The rows below fall into families. The same turns and mirrors carry the whole set onto itself and the rows of a family onto each other. For each named row, which other rows are in its family? Write them in the order they are listed.
These 32 rows form 4 families of 8 rows each.
j_425: [-1.73  1.32  0.51  1.02 -1.12 -1.29 -0.81 -3.41 -0.96 -0.33  0.45  1.22
  1.61  0.74]
j_585: [ 0.83  1.91  2.53 -0.23  0.48 -1.27 -1.91 -1.81 -1.17  0.46  2.37 -0.27
  2.39 -1.29]
j_330: [ 0.13  0.02  2.68  1.65 -0.39 -1.14  0.66 -2.76 -2.24  0.51  0.16  1.61
  1.16  2.19]
j_331: [ 0.25 -1.92  0.07 -3.14 -2.79 -0.30 -1.38  2.21 -2.07  1.89  1.61  0.73
 -0.29  1.27]
j_516: [ 1.68  1.88  1.55  2.23  0.43 -0.90 -0.18 -1.03  1.41 -0.54 -0.13  0.39
  0.05  0.51]
j_940: [ 0.13  0.54  2.86  2.42 -1.05 -0.87  0.40 -3.02 -1.40  1.96  0.15  0.96
 -0.08  1.17]
j_21: [ 0.07 -1.74 -1.05 -2.16 -2.60 -1.17 -0.13  1.50 -0.97  2.83  2.79  0.04
 -1.69  0.24]
j_112: [ 1.74  0.98  1.47 -0.73  1.16 -0.04 -1.02 -2.14 -0.91 -0.98 -0.45 -0.22
  2.86  1.05]
j_91: [-0.52 -2.21 -1.06 -2.03 -1.20  0.31  0.80  0.41 -1.72  0.07  4.38  0.01
 -0.30  0.82]
j_735: [ 0.41  2.11  1.27  0.68 -0.59 -1.23 -0.71 -2.64 -0.93 -0.28  0.31  0.48
  3.13 -0.94]
j_313: [-0.61 -1.60 -0.84 -1.36 -1.91  0.57  0.46  0.16 -0.93  1.54  4.37 -0.61
 -1.53 -0.13]
j_231: [-1.60 -2.49  0.66 -1.83 -3.21 -1.06 -0.25  1.42 -1.96  0.84  2.67  1.82
 -0.62  0.26]
j_835: [ 0.23  1.12  2.15  2.60 -1.23 -0.09 -0.53 -2.77  0.08  0.65 -0.32  0.06
  1.51 -0.34]
j_8: [ 0.55 -1.15  0.12 -3.70 -1.80  0.58  1.32  2.76  0.21  0.98  1.71  1.35
  0.45  1.37]
j_816: [ 0.32 -1.13 -0.31 -2.41 -1.99 -0.18  2.15  2.64  0.65  2.31  1.14 -0.09
 -1.03  0.93]
j_870: [ 2.08 -0.88  0.52 -3.08 -1.77  1.80  0.37  0.88 -2.96  2.80  0.34 -0.12
 -0.93  1.38]
j_107: [ 0.92 -2.51 -1.19 -3.06 -1.57 -1.17  0.79  1.65 -1.65  1.30  2.81  0.76
 -0.50  1.55]
j_690: [ 0.83  2.05  1.69  0.60 -0.28  0.12 -2.19 -2.41  0.33  1.45 -0.39 -1.31
  1.02 -0.80]
j_739: [ 0.33 -0.46  0.50 -3.05 -2.68  1.03 -0.74  1.11 -3.77  2.46  0.20 -0.17
 -0.32  0.97]
j_130: [ 0.04  1.95  1.45  1.71  0.01 -1.88 -1.11 -0.66 -0.04 -1.80 -0.21  0.70
  1.34  0.78]
j_564: [ 1.09 -0.90  0.92 -2.67 -2.49 -0.68 -0.36  1.92 -1.43  3.38  1.20 -0.58
 -1.39 -1.47]
j_223: [ 2.07 -2.19 -0.01 -2.83 -2.19  0.61 -0.26  2.00 -0.83  2.74  1.76  0.52
 -1.31  1.35]
j_970: [ 2.24  1.95  1.36  1.07  0.24 -0.33  0.50 -2.91  0.30  0.52  0.44  0.30
  2.09 -0.76]
j_30: [ 2.00  2.62  1.08  0.73  0.49 -1.08  0.05 -1.24  0.13 -1.02 -0.30  2.18
  1.39  1.02]
j_251: [ 2.03 -1.96  0.61 -3.93 -0.93 -0.83  0.79  2.07 -2.72  0.92  1.25  0.51
  0.42  0.51]
j_409: [ 0.65  3.39  1.28  1.46 -0.77 -1.29 -1.19 -1.19  0.36  0.14 -0.37  1.45
  0.47 -0.21]
j_307: [ 2.58  1.53  2.43 -0.21  1.40 -0.45 -0.75 -2.03 -0.36  0.78  2.42 -0.24
  2.00 -0.87]
j_829: [ 1.17  0.77  0.59  1.41  0.20  0.18  1.22 -3.87  0.77  0.70  0.73  1.10
  0.35  1.19]
j_45: [-1.34 -1.15 -0.27 -2.97 -2.38 -1.10  1.30  3.01 -0.73  0.99  0.97  0.27
  0.19  1.23]
j_412: [ 1.39 -2.88  0.57 -1.50 -1.91  0.44  1.78  0.91 -0.12  1.78  2.93  1.53
 -1.93  0.72]
j_635: [ 1.09  0.41  2.01  1.70 -0.15 -0.14  0.33 -2.71 -0.60 -0.94 -0.31  0.83
  2.71  1.06]
j_407: [-0.75 -0.31  0.25 -2.92 -3.17  0.29  0.10  2.93  0.47  2.20  1.64  0.75
 -0.37  0.14]

Which other rows belong to the same family as j_91? j_585, j_330, j_940, j_313, j_870, j_739, j_307
Which other rows belong to the same family as j_409? j_516, j_8, j_816, j_130, j_30, j_45, j_407

The rows below fall into families. The same turns and mirrors carry the whole set onto itself and the rows of a family onto each other. For each named row, which other rows are in its family? Write them in the order they are listed.
These 21 rows form 7 families of 3 rows each.
j_414: [-0.53 -1.81 -0.94  2.13  0.02  0.74  1.37 -1.84 -3.91  0.31  0.38 -1.32
  2.85  0.45  1.09  1.08  0.10 -3.20  2.37  2.46  1.28  1.21  2.47 -0.98]
j_106: [-0.04 -3.08 -0.23  1.45 -1.78  1.93  1.80  2.29 -2.39  3.42  3.03 -3.45
  2.88  0.11 -1.40 -0.28 -1.79 -0.48  2.00 -1.82 -0.52  2.12  3.10 -1.17]
j_264: [-1.05 -2.46 -1.29  1.90 -1.02  2.20  0.18  1.36 -3.45  0.87  3.47 -3.07
  1.96 -0.79 -1.12  1.72  0.40 -1.01  0.41 -2.48 -0.66  3.26  5.54 -1.20]
j_523: [-0.88 -1.88 -0.75  2.32  0.10  0.91  1.14 -1.87 -3.97  0.80  0.71 -1.37
  2.44  0.13  1.04  1.20  0.20 -3.07  2.37  2.32  1.45  1.33  2.69 -0.70]
j_243: [-1.34 -1.04 -3.19 -0.73 -2.79 -1.16  0.21 -0.03 -0.43 -0.52  1.55 -1.32
  2.05  0.96  2.17 -1.20  2.03 -0.01 -1.63 -2.31  0.81  0.79  1.28  0.39]
j_630: [-2.39 -1.24 -1.39  0.19 -3.92  1.28  0.10 -1.00 -1.44  0.45  1.56 -1.49
  1.40  2.03 -3.89  1.13 -0.86  1.14  3.18  0.81  1.21  0.86 -1.15 -0.93]
j_664: [-2.78 -0.73 -2.86  0.29 -3.76  1.47 -0.89 -1.90 -1.94 -2.32  1.58 -1.09
  1.52  1.55 -3.47  2.35  0.61  0.84  1.72  0.41  0.90  1.63  0.81 -1.30]
j_601: [-0.36 -2.24 -2.23  0.98 -2.72 -0.49 -1.23  1.83 -4.85 -1.84  3.92 -1.57
  1.56  0.13  0.72  2.58 -1.16 -1.66 -1.87 -3.26  1.62  1.54  1.34 -2.10]
j_427: [ 0.81  0.39  0.87  2.68 -0.63  1.86 -0.94  0.02 -0.92  0.83  4.93 -0.02
 -0.36  1.00  0.78  1.92 -0.27  3.09  1.68 -0.99  1.24  0.45 -0.08 -0.26]
j_492: [-0.38 -1.93 -0.78  2.12  0.01  0.68  1.37 -1.65 -3.96  1.12  0.51 -1.44
  2.79  0.49  1.05  0.79 -0.24 -3.04  2.73  2.56  1.27  1.14  2.27 -0.77]
j_5: [-0.37 -2.53 -0.05  1.68 -2.12 -0.37 -0.88  2.85 -4.67  1.64  4.54 -1.74
  0.49 -0.17  0.10  2.32 -1.98 -1.12 -0.64 -3.31  2.37  1.09  0.46 -0.93]
j_37: [ 1.69  0.03 -1.10  1.44 -2.24  1.70  0.16 -0.06 -0.43 -1.39  3.55 -0.06
  1.96  2.26  1.40  0.09 -1.29  2.93  1.68 -0.43  0.27  0.07 -1.42 -2.04]
j_302: [-3.27 -0.74 -0.72  1.04 -2.68  1.50 -1.28 -1.41 -2.13  0.62  2.72 -1.31
 -0.14  0.85 -4.09  2.82  0.78  0.98  2.39  0.24  1.66  1.47  0.80  0.18]
j_382: [ 2.42 -3.02 -0.28  0.83 -1.99  2.38 -1.89 -0.11 -0.13 -0.39  1.97 -0.35
  2.58  1.66 -0.29 -1.38  1.26 -1.18  2.37 -0.22 -0.48  1.31 -1.13 -3.52]
j_947: [ 1.34 -2.32 -0.76  1.52 -0.83  2.63 -3.47 -0.85 -1.02 -1.91  2.83  0.20
  1.26  0.51 -0.26  0.69  3.45 -1.48  1.00 -0.96 -0.08  2.33  1.59 -2.90]
j_861: [ 0.64  0.66 -1.68  2.03 -1.18  1.84 -1.41 -0.97 -1.25 -3.16  4.38  0.30
  0.74  1.13  1.57  2.37  0.80  2.55  0.26 -1.28  0.63  1.17  1.11 -1.68]
j_618: [ 1.43 -2.65  1.76  1.91 -0.36  2.56 -3.05  0.14 -0.65  2.02  3.29 -0.21
  0.25  0.46 -0.90 -0.02  2.42 -1.07  2.50 -0.78  0.36  1.53  0.27 -1.81]
j_51: [-1.98 -0.90 -1.61  0.21 -1.62 -1.12 -0.44  0.40 -0.70  1.54  2.63 -1.36
  0.30 -0.04  1.66 -0.01  2.71  0.09 -1.40 -2.62  1.38  0.85  2.04  1.85]
j_332: [ 0.50 -2.85 -1.48  0.61 -3.51 -0.68  0.03  2.64 -4.13  0.05  3.32 -1.96
  2.33  0.90  0.58  0.86 -3.03 -1.22 -0.50 -2.73  1.58  0.60 -0.99 -2.42]
j_563: [-0.95 -1.43 -1.53 -0.51 -2.65 -1.19  0.88  0.83 -0.06  2.43  1.84 -1.60
  1.32  0.74  1.57 -1.78  1.03  0.37 -0.28 -2.03  1.16  0.00 -0.04  1.11]
j_2: [-0.21 -2.87 -2.87  0.74 -2.53  1.99  1.51  1.29 -2.64 -0.75  2.07 -3.25
  4.25  0.72 -0.66 -0.28 -1.11 -1.10  0.75 -1.95 -1.31  2.74  3.72 -2.71]

Which other rows belong to the same family as j_243? j_51, j_563
Which other rows belong to the same family as j_630? j_664, j_302
Which other rows belong to the same family as j_2? j_106, j_264
Which other rows belong to the same family as j_414? j_523, j_492

The rows below fall into families. The same turns and mirrors carry the whole set onto itself and the rows of a family onto each other. For each named row, which other rows are in its family? Write them in the order they are listed.
These 32 rows form 4 families of 8 rows each.
j_140: [ 1.52  0.39 -0.76 -2.94 -0.90  0.53 -0.35  1.15]
j_670: [ 1.26 -0.40  1.97 -0.42 -0.08 -0.06 -1.14 -2.19]
j_520: [-3.75 -1.34 -1.75  0.08  0.74 -1.05 -0.50  0.87]
j_426: [-0.53  1.65 -1.76 -1.98 -1.75 -2.28 -0.39  1.34]
j_734: [-3.08 -1.14 -0.98  0.66  1.29 -0.67 -0.70  1.99]
j_830: [ 1.02 -1.36 -1.55  0.77  0.51 -1.68 -1.15  0.54]
j_206: [-2.31 -1.34  1.13  0.01  0.43  1.31 -2.12 -2.11]
j_23: [-2.60 -0.01 -2.19 -1.88  0.74 -1.03  0.99  1.48]
j_19: [-0.64 -1.70  0.85  1.87  0.87 -0.17 -2.13  0.22]
j_992: [-0.45 -2.51 -0.50  1.17  0.29 -0.08 -2.47 -0.19]
j_424: [-0.13  1.65  0.42 -1.13 -0.66 -3.30  0.81 -0.72]
j_454: [-1.93  2.25  0.96 -2.84 -1.15 -0.59  0.72  1.53]
j_594: [ 0.21  1.06 -0.94 -1.26 -1.15 -1.60 -0.53  3.02]
j_732: [-2.62 -0.96  2.06  0.24  0.11  0.05 -1.13 -2.48]
j_860: [-2.72 -0.55  2.69  0.24  0.80  0.82 -0.93 -1.19]
j_948: [-0.78 -0.27  1.96 -1.86 -0.22  2.63 -1.40  0.48]
j_972: [-1.75  0.75 -0.24  0.76 -0.07 -3.39 -0.12  1.36]
j_787: [-2.33  2.01  0.54 -3.15 -1.78 -1.06  0.77  0.08]
j_401: [ 0.95  0.82  1.77 -2.00 -2.16 -0.03 -1.24 -1.09]
j_457: [-1.29 -2.09 -0.48 -1.24  1.36  2.19 -0.90  0.03]
j_869: [-1.92  0.55 -2.26 -0.07 -0.51 -3.16 -0.69  0.86]
j_403: [-1.23  0.40 -0.92  0.49 -1.03 -3.86 -0.47  0.23]
j_360: [-0.40  1.50  1.57 -2.88 -1.94  0.65 -0.97 -1.31]
j_217: [-0.13  0.54 -1.94 -2.15 -1.63 -1.21 -0.66  2.29]
j_567: [-0.88 -0.28  1.57 -1.89 -0.78  2.16 -1.91 -1.73]
j_659: [-0.84  2.22 -0.16 -3.43 -2.11 -0.65 -0.26  0.32]
j_678: [-2.40  1.03  1.48 -3.11  0.07  0.56  1.10 -1.22]
j_852: [-2.81 -0.77  0.64  0.59  1.50 -1.66  0.25 -1.78]
j_95: [-1.93 -1.94 -0.49  1.39  0.88 -0.35 -2.28 -1.01]
j_661: [-1.54 -0.89  0.92 -2.45 -0.66  2.65 -1.24 -0.48]
j_35: [ 0.50  1.66  2.70 -1.63 -1.61 -0.13 -0.77 -0.18]
j_347: [-2.54 -1.18 -2.19  0.88  0.55 -1.64 -1.45  0.55]

Which other rows belong to the same family as j_217? j_520, j_992, j_732, j_787, j_401, j_403, j_661
Which other rows belong to the same family as j_424? j_140, j_670, j_830, j_23, j_457, j_678, j_852
Which other rows belong to the same family as j_734? j_19, j_454, j_594, j_860, j_948, j_972, j_35

The rows below fall into families. The same turns and mirrors carry the whole set onto itself and the rows of a family onto each other. For each named row, which other rows are in its family? Write them in the order they are listed.
These 15 rows form 5 families of 3 rows each.
j_422: [-0.74 -0.89  2.16 -2.41 -0.26 -0.53  1.45 -3.96 -1.69 -0.80 -1.15  1.20
  2.49 -2.38  0.04 -1.45  0.31  0.10  1.44 -0.30 -0.91 -0.45  2.74 -0.55
 -2.55  0.17  2.74  1.92 -3.20 -2.36 -1.87]
j_378: [-1.49  4.19  4.23 -1.33 -1.72 -2.93  0.37  0.18 -2.77 -0.61  0.39  1.92
  3.36 -1.63  0.36  1.05 -0.17 -0.97  1.18 -0.95  0.90  0.50  2.85 -0.65
 -0.04 -0.27  3.17 -1.49 -0.67 -2.34 -1.66]
j_850: [-2.75 -0.28  3.43 -0.09 -0.49 -0.38  0.66  0.20 -0.99 -0.63 -1.14  1.35
  0.55 -3.11 -0.92  0.63  0.06 -1.25 -0.92  0.75  1.27 -0.65  3.76 -0.38
 -0.46  3.37  1.41  2.35 -2.14 -1.36  1.40]
j_327: [-0.66  1.99  1.10 -1.53 -0.84  0.52  0.55 -1.10  0.00 -0.95  2.64 -1.54
 -0.38  0.55 -1.19  1.12  0.87 -0.56  3.75  1.04 -0.55  0.58  2.55 -1.42
 -0.66  2.59  0.92 -4.02  1.80 -0.91 -2.25]
j_553: [ 0.76 -0.10  3.21 -1.05  1.63  1.37  0.62 -0.23 -3.20 -0.91 -0.99 -0.17
 -0.38 -0.81 -0.14  0.52 -1.87 -1.23 -0.67  2.48  2.22  1.33  2.87 -1.99
  0.86  4.05  0.59  0.08 -0.73  0.11  4.10]
j_203: [ 1.45 -0.64 -0.38 -3.02  1.43  1.57  0.60  0.50 -3.64  2.59 -0.85 -2.95
  1.49 -0.21  1.77  1.90 -2.55  1.06  2.20  0.56  0.49  0.87  3.13 -2.15
  0.85  2.00  1.72 -1.10 -2.84  2.12 -0.19]
j_633: [-1.37 -0.07  3.11 -1.43 -1.18  0.84 -1.35  0.45  0.10 -1.08  0.39 -1.13
  0.01 -1.52 -0.75  0.10 -0.99 -1.53 -0.32  3.15  2.09  0.70  2.76 -2.62
 -2.42  4.27  0.45 -0.62  0.42  1.20 -0.55]
j_293: [ 0.61  0.13  1.55 -4.01 -1.17  1.40 -0.12 -3.34 -1.67 -0.46  1.68 -2.38
  1.84  0.44 -0.67 -1.40 -0.94 -2.55  3.46  1.96  0.21  1.19  1.80 -2.19
 -2.98  1.37  1.19 -1.68 -0.29 -0.72 -1.86]
j_486: [ 2.22  3.55  3.43 -1.34  1.75 -1.58  0.95 -0.21 -4.85 -0.86 -1.71  2.02
  1.71 -1.04  1.61  0.79 -1.38  1.51 -0.46  0.94  1.08  1.98  2.80 -1.71
  1.88 -0.39  2.49 -2.67 -0.71 -1.62  0.01]
j_402: [ 2.68  1.05  1.50 -0.85  3.29  0.50  2.13 -2.46 -3.08 -1.76 -1.11  0.74
 -1.33 -0.15  0.81  1.03 -0.19  3.15  1.42  0.92 -0.62  1.26  2.54 -1.93
  1.60  1.98  1.45 -2.73 -0.08 -0.87  0.99]
j_642: [-0.79 -0.52  0.67 -2.38  0.29 -0.24  1.26  0.35 -3.32  2.35 -1.53 -1.10
  2.73 -1.58  1.62  1.96 -1.66  0.98  2.22 -1.86 -0.14 -0.57  3.39 -0.95
  0.43  1.75  3.04  1.49 -4.45  1.04 -0.11]
j_477: [ 0.53  3.95  2.37 -2.02 -0.39 -0.49 -0.31  1.06 -2.24  0.08  1.23 -0.05
  1.54 -0.44  0.15  0.84 -0.62 -0.75  0.80  2.58  1.32  1.97  2.89 -1.86
  0.53  0.03  1.17 -4.69  1.40 -1.35 -3.01]
j_470: [ 2.71 -0.70  0.45 -2.71  2.66  2.24  2.57 -3.68 -4.27  0.33 -0.77 -0.44
  0.53 -0.29 -0.03 -0.92 -0.95 -0.59  1.57  2.11 -0.11  1.54  2.83 -0.84
  1.04  0.37  0.91 -0.64 -2.07 -2.73  1.20]
j_899: [-1.49  1.69  3.46 -0.62 -0.65 -2.31  1.60 -2.68 -1.57 -2.39 -0.03  1.86
  1.24 -1.25  0.03  1.06  0.92  1.08  3.06 -2.88 -1.14 -0.81  2.35 -0.58
 -0.93  2.06  3.54  0.26 -1.35 -1.60  0.23]
j_428: [-1.44 -0.22 -0.08 -3.23 -1.26  0.54 -0.18  1.05 -1.37  2.71  0.45 -3.07
  2.54 -0.86  0.95  1.79 -1.56 -0.28  2.99 -0.32  0.16 -0.32  3.09 -1.67
 -1.06  2.07  2.11 -0.58 -2.68  2.05 -2.49]

Which other rows belong to the same family as j_428? j_203, j_642
Which other rows belong to the same family as j_402? j_327, j_899
Which other rows belong to the same family as j_378? j_486, j_477
Which other rows belong to the same family as j_470? j_422, j_293

